Small tables with named rows and columns. After each table, cells are looked up by row and column.

zudogut.csv
,rugode,dapimod,ket,nipam,zodoga,nemi,mudumi,sosop,tuf
nikofav,8.42,8.39,-5.54,-5.54,-5.55,-5.54,-5.54,8.41,-5.54
dul,-5.44,-5.43,8.30,8.32,8.32,8.31,8.29,-5.45,8.31
gon,3.21,3.20,-0.34,-0.33,-0.33,-0.33,-0.34,3.20,-0.33
sogasa,-2.11,-2.10,4.97,4.98,4.99,4.98,4.97,-2.11,4.98
pom,0.47,0.46,2.40,2.41,2.41,2.41,2.40,0.46,2.41
demib,-2.74,-2.73,5.60,5.62,5.62,5.61,5.60,-2.75,5.62
guvem,4.90,4.88,-2.02,-2.02,-2.02,-2.02,-2.02,4.89,-2.02
sabeme,7.43,7.40,-4.55,-4.55,-4.56,-4.55,-4.55,7.42,-4.55
fupulu,-1.31,-1.30,4.17,4.18,4.18,4.18,4.17,-1.31,4.18
tofi,5.66,5.64,-2.78,-2.78,-2.78,-2.78,-2.78,5.65,-2.78
vekofu,7.50,7.47,-4.61,-4.61,-4.62,-4.61,-4.61,7.49,-4.61
fosi,3.23,3.22,-0.36,-0.35,-0.35,-0.35,-0.36,3.22,-0.35
gub,-1.28,-1.28,4.15,4.16,4.16,4.16,4.15,-1.29,4.16
zemi,-2.81,-2.80,5.67,5.68,5.68,5.68,5.66,-2.81,5.68

dapimod of vekofu = 7.47
tuf of dul = 8.31
nemi of fosi = -0.35
mudumi of sabeme = -4.55
sosop of gon = 3.20
mudumi of sogasa = 4.97
zodoga of vekofu = -4.62
sosop of demib = -2.75
nemi of fupulu = 4.18

radil.tsv
	gozivog	zorom	golada	dol	belosiz
bag	161	242	109	32	235
zumire	137	223	105	94	222
rasoz	204	188	172	49	238

dol of bag = 32
zorom of bag = 242
belosiz of bag = 235
gozivog of bag = 161
gozivog of zumire = 137
golada of zumire = 105
zorom of rasoz = 188
dol of zumire = 94
zorom of zumire = 223
belosiz of rasoz = 238
dol of rasoz = 49
gozivog of rasoz = 204
golada of rasoz = 172
belosiz of zumire = 222
golada of bag = 109
Row with the largest golada: rasoz

zarif:
         fuv  ladomuf  bedaro  defonat
beka     135      103     218      127
saneza   185      185     164      121
demede   170      194      83       69
raz      125      165     175      184
mego     125      172     150      154
silimo   129      200     133      186
sem      131      173     159      117
dun      218      237      53      116
getefuf  166       34     196      132

What is the bedaro of silimo in zarif? 133
What is the defonat of silimo in zarif? 186
What is the bedaro of beka in zarif? 218
What is the ladomuf of silimo in zarif? 200
What is the ladomuf of saneza in zarif? 185
What is the defonat of mego in zarif? 154
What is the ladomuf of mego in zarif? 172
What is the fuv of beka in zarif? 135
What is the ladomuf of sem in zarif? 173
What is the fuv of raz in zarif? 125
What is the bedaro of sem in zarif? 159
What is the ladomuf of raz in zarif? 165
What is the fuv of mego in zarif? 125
What is the fuv of dun in zarif? 218

sib:
,sirakiz,sunu
vapi,960,467
pomel,37,512
gep,817,535
pav,120,497
bil,816,541
zot,485,398
logerav,346,440
raro,37,540

sirakiz of raro: 37
sunu of pomel: 512
sirakiz of vapi: 960
sunu of zot: 398
sunu of logerav: 440
sirakiz of bil: 816

vulopi:
cols = buzi, gel, vegog, feko, zagol, vos
riros: [8.64, 7.41, 5.66, 1.73, 3.99, 3.35]
kerar: [8.81, 7.50, 5.64, 1.52, 4.01, 3.29]
zez: [8.49, 7.33, 5.67, 1.91, 3.99, 3.43]
vezoda: [8.19, 7.19, 5.70, 2.21, 4.03, 3.59]
zokupa: [8.98, 7.61, 5.63, 1.29, 4.07, 3.25]
ditinu: [9.14, 7.72, 5.60, 1.03, 4.13, 3.23]

What is the feko of zez in vulopi?
1.91
What is the vegog of riros in vulopi?
5.66
What is the zagol of zez in vulopi?
3.99
What is the vos of vezoda in vulopi?
3.59
What is the vos of riros in vulopi?
3.35
What is the feko of riros in vulopi?
1.73
What is the vegog of zokupa in vulopi?
5.63
What is the buzi of riros in vulopi?
8.64
What is the zagol of zokupa in vulopi?
4.07
What is the gel of ditinu in vulopi?
7.72
What is the gel of kerar in vulopi?
7.50
What is the vos of ditinu in vulopi?
3.23
What is the vegog of zez in vulopi?
5.67
What is the zagol of ditinu in vulopi?
4.13
What is the gel of vezoda in vulopi?
7.19
What is the gel of riros in vulopi?
7.41
What is the buzi of vezoda in vulopi?
8.19
What is the feko of kerar in vulopi?
1.52
What is the buzi of zez in vulopi?
8.49

notaram.tsv
	gat	zon	rana	nav	boboza	legakif	tev	sadek	suv
vuze	2205	6438	5008	4361	6936	6711	3004	5068	2322
gaf	3778	3666	5748	4102	2900	5015	8315	4004	8375
lomeruz	4719	2146	4573	5955	6837	5837	7310	4687	5951

gat of gaf = 3778
nav of gaf = 4102
sadek of gaf = 4004
gat of lomeruz = 4719
boboza of gaf = 2900
suv of vuze = 2322
boboza of lomeruz = 6837
tev of lomeruz = 7310
boboza of vuze = 6936
legakif of vuze = 6711
rana of vuze = 5008
rana of lomeruz = 4573

Table buvibi
	nom	kanof	misunu	ludotaf	fanu	tov
pim	175	105	173	105	107	103
kuv	229	51	230	50	51	56
keniti	99	181	99	181	181	179
tezo	76	204	75	205	205	200
ruta	208	72	204	72	75	71
pob	92	187	91	188	189	183
fiz	75	205	75	205	205	202
bar	124	156	125	156	155	156
zenop	208	72	204	73	76	72
vur	231	50	230	49	50	54
lumige	206	74	204	74	76	75
vir	204	76	203	75	77	78
lakib	83	197	83	197	197	194
vofereb	246	34	243	34	37	37

ruta, nom: 208
vur, kanof: 50
zenop, ludotaf: 73
tezo, kanof: 204
zenop, nom: 208
bar, fanu: 155
bar, kanof: 156
vur, fanu: 50
pob, fanu: 189
ruta, tov: 71
pob, nom: 92

Table mitulun
	dib	gev	kozo	nup	gidarav	rimukuv	biv	defe
zatiper	22	22	85	85	85	85	85	22
tir	91	91	17	17	17	17	17	91
nosaki	66	66	42	42	42	42	42	66
meditil	97	97	11	11	11	11	11	97
sigude	79	79	29	29	29	29	29	79
tinar	65	65	42	42	42	42	42	65

What is the defe of tinar in mitulun?
65
What is the gidarav of meditil in mitulun?
11
What is the nup of zatiper in mitulun?
85
What is the kozo of sigude in mitulun?
29
What is the kozo of tir in mitulun?
17
What is the defe of zatiper in mitulun?
22
What is the biv of nosaki in mitulun?
42
What is the kozo of nosaki in mitulun?
42
What is the biv of zatiper in mitulun?
85
What is the gidarav of nosaki in mitulun?
42
What is the defe of meditil in mitulun?
97
What is the nup of tir in mitulun?
17
What is the biv of tir in mitulun?
17
What is the rimukuv of tinar in mitulun?
42
What is the nup of tinar in mitulun?
42
What is the dib of tinar in mitulun?
65
What is the rimukuv of tir in mitulun?
17
What is the kozo of meditil in mitulun?
11
Row with the largest dib: meditil

